One hidden turn or mirror swaps the rows below in pairs. Which row is each named row swapped with?
The rows were stretched afterwards, more along some directions than others.
j_599: [ -9   7 -17   9   2  -9  -4 -13 -13 -15 -10 -10   3  20  -7  17  -9  -3
  11 -21   7]
j_586: [  7  14  26   3  -1  -9  15  19   6   7  14 -14  -5   2 -12 -29  29  -7
 -18 -19   6]
j_174: [ 16   1 -30   8  -9  22  -3  21  15  -9  28 -20  -8   2 -41  15  10  -5
 -32 -39  -2]
j_567: [-24   1   5   1   2  14   0   2 -15 -11  -6 -32   1  19   7  41 -11  -7
  -5  -6  28]
j_344: [ -6 -19 -28   2  -7   9  -9  28  18  -5  -1   8 -10   4  -3   8  12 -15
   4  15  -5]
j_389: [ 10  14 -19   9  15   7  16 -12  -3  -9  -2   0  10   8  -7  11  11  14
   3  29  -2]
j_932: [ 10  16  -7 -21  13   9  20   6   5  -8  16   3   0 -12   1  -3   4   2
 -24  -3  19]
j_357: [ -1   7 -10  17 -18   9  -9   4 -14  -5   4 -15  10  17 -12  19   5  -1
 -20   4 -15]
j_797: [-14 -17 -30   3   8  14 -12  -8  -3  32 -15   5  -4 -16  -9 -20  -1   1
   2  -8  -8]
j_736: [-23  10  19  -3  -3  -6  13   2   4  24  -1 -19  -8  22   2  12  20  10
   3 -29   4]
j_488: [  9  13 -25  20   5  28  -6  11  31   6  12 -13 -22   4 -13   3   8   8
   3 -28  -6]
j_291: [-15  -3 -16  -1  -5  17  -9   7  12  -8  -8   4  -2 -10 -33  28 -15   8
  -6  16   1]
j_901: [ -1 -15  -2 -25  23  -8   5   2  26  14  -6  13 -17  -3   5 -20  13  -8
  -6 -19  25]
j_583: [  5  17   0   1   2   5  22  20  -7  -3  20 -28   2  10  -4 -14  15 -13
 -19 -41   5]
j_790: [ -3   7  14 -16  11  16  17   2  10  -5   7 -20 -10  10  10 -10   6 -16
   9 -13  15]
j_702: [  6   4 -32  20   0  18 -13  -6  23  -8   6   3  15  -6 -24  32 -11   8
   2  29 -25]
j_144: [-16  -9 -17  32 -15  28 -25  11  29  22  -1 -22 -20  -9 -31  -4   9 -17
   6 -30  -5]
j_103: [ -3  -5 -37 -15  10  11 -21   4  26  25  -3 -17 -26 -14  -6 -26  16 -31
  -7 -32  25]
j_117: [  0   0  -3   4   1  -1   0  -1  32  -3   4 -14 -16  10   2   4 -20   9
  14   6   7]
j_980: [ -7  -4 -39  18   1  45 -21  10  19  -1  17   2  -3  -7 -37  -3   4 -16
   1  10  -2]
j_346: [ 21  -3 -26  -8   4   2  -6 -18 -13 -22   7  15  -7 -13  -6   7  -7  -3
  -1  -4  14]
j_496: [-10   2 -32 -22   6  -5 -18   2  23  -7   4  -3   1   9  -3  14  -3  -7
 -27   0  12]
j_628: [-12 -11 -18 -17  18   9  -9  -2  -4   3   5  14   9  -8  -3  -1 -11  11
  15  25 -19]
j_996: [ -3  -7  11  17  14  11  24 -11   1   4  -8  -2 -13   2  30  -8  12  -8
   4   5  11]
j_765: [  2  -7 -30  13  -9  23  -1   5  20   9   6  -6 -34  -7 -40 -19  -1  -9
  -3 -36   9]
j_801: [  9  16 -25   0  -6  -1 -25  -2  -5 -18   0 -11   1 -16 -13  20  -7   4
 -15  20  -8]
j_74: [-21  -3 -15 -20  29  -6  11   1  13   1   1  -7   4  -3   5  24  -4  13
   8   5  11]
j_733: [ -6  12 -10  -9 -10 -15  18 -18   7 -16  -4  -5  -1  28   9  16   1  17
 -20 -12  -1]
j_594: [ -6   4  19  -9   2  15  24  10  20  12  -4 -26  -7  -6  11  11  15   0
  -9  -8  16]
j_359: [  4 -27 -60  18 -19  23 -16  16  13   8  19  -1 -29  -8 -29 -11   8 -26
 -23 -31  16]
j_432: [  0 -10 -22   9  -3  34   0  10  -4   8  19 -14 -25   0 -17   5  -3  12
  -3 -36 -11]
j_213: [-14 -12 -29 -21   8  -7  -7   6   9  16   7   0  14   7 -31 -14   2  -8
 -18 -20   1]
j_323: [  6   5  -7   6   1   5   5  -1  15  20  -8 -22 -28 -12 -23 -23  13  -9
 -17 -20  30]
j_26: [  2 -10   6   0  28  -1   6  11   3  -9   5   0  14  -2   1   6   9 -13
   1  15  17]
j_179: [  6  -2 -16  -3  13   0  10  17  38   2  12 -15  -7   4 -15  13  24 -27
 -19  -5  17]
j_974: [ 31  -3 -11  23 -14  29 -15  23  -2 -13  25 -19 -23 -25 -20 -12   9  -9
 -21   0 -10]
j_79: [  1  10 -41   7 -16  -4   1  16  34   1  18   2   0   5 -26  -6   0 -10
  -7 -23 -14]
j_100: [  3  -2  -6  -1  -1 -11  11 -23   3 -17 -13  22  -5   5   7  22  -4  13
   2  18  -4]
j_49: [ -8  -5 -40  16  -7  20  -6   9  -3 -24   9   5  -8  13   4  24 -12   9
  -1 -20  -1]
j_64: [ -2  -8  20  -2   8  12  15  12  11  22   8  -9 -18   7  21 -24  16 -12
   0 -15  24]
j_856: [ 25 -12 -15  -7  27   0  15   9  25 -18   5   0  -5  -9   2  18  -8  -3
  -1  19 -14]
j_404: [ 12 -17 -13   6 -17  27   0  26   7  16   8   9 -32  -1 -17 -36  30  -9
 -23 -31  -8]
j_316: [-19  11 -18  -4  22   1   8  -5  -9   4 -24   5   0   7   7   4   9   4
  -7 -13  21]
j_593: [ 18   0 -15   7 -14  35  -3  20  33 -10  32  -3 -20  -3 -10  -5 -12 -11
 -11  -9   0]
j_713: [  7 -13 -32  31 -11  35 -32  12  18  11   6 -20 -26 -12 -21   4  12 -24
  -4 -19  18]
j_521: [  5   7  31   1  -2  -9  23  13 -10  -7  17  -4   1  27 -11   3   1  12
 -13 -18 -13]
j_788: [  0  -4  -9   3  12  32  24  37   5   7   7 -18 -20   1   9  -3  10 -14
  -3  -8   9]
j_910: [-16  11  -4   3  -1  21 -14 -15   2  -8  12   7   5  10   1  29  -7  21
   4   7   3]
j_418: [  4   9 -23  44 -22  36  -2   0  21  -4   6 -20 -11   1 -21  21   5   5
 -18 -19  11]
j_729: [ 13  -1 -26   8 -20  15 -20  10  10  -8  36 -20  -7 -13 -11  -5  -4  -9
   0 -16  -4]
j_710: [  0  -5  -8  18   4  -7   6 -22 -12  13 -22  -5 -13   7  -3  -2  10  -4
   8 -40  11]
j_227: [  7  24  37  -1   2  -1   2 -14  -5  -7  -2 -17   3   3  -3  22 -15  13
   8   9   3]
j_780: [ -1  13   3 -12 -16  23  -8  23   7   2  -2 -25  -6   4 -20  -7 -15   3
  15 -16 -14]
j_865: [ 23   5 -20  13  16  33  -9   9   4 -11  27  -2  -4 -30 -25   6   6   3
  -6   4 -11]
j_188: [ -8 -14 -30 -21  15   7  11   9  16  14 -11  17 -14  -2  -3 -33  26 -11
 -17  -7   0]
j_416: [ 10 -27 -17  18  11  39  10  21   8  14  24  18 -31   5 -16 -27  15 -22
  -4 -28  12]
j_6: [  1  18  18  -6  -4 -10  24  -4  10 -10  -5 -26   9  18   9  22 -11  -3
   7  -9  -1]
j_610: [ -4  -1 -12  30  -1  37 -16   0 -14 -13 -13 -12 -17   3  10  29 -21   9
  -3  10   8]
j_354: [-26  -4 -21   0 -15  -7 -10  -2  21   8 -16 -13   3  13 -27  13 -17   2
 -10  -8  -7]
j_519: [  6  -9  -4  -1  -4  14   7  14   5 -17  29   7 -19  10 -15  22  -6  -8
 -10 -12  15]

j_100 pairs with j_354
j_64 pairs with j_713
j_599 pairs with j_628
j_901 pairs with j_359
j_996 pairs with j_144
j_213 pairs with j_346
j_389 pairs with j_780
j_790 pairs with j_980

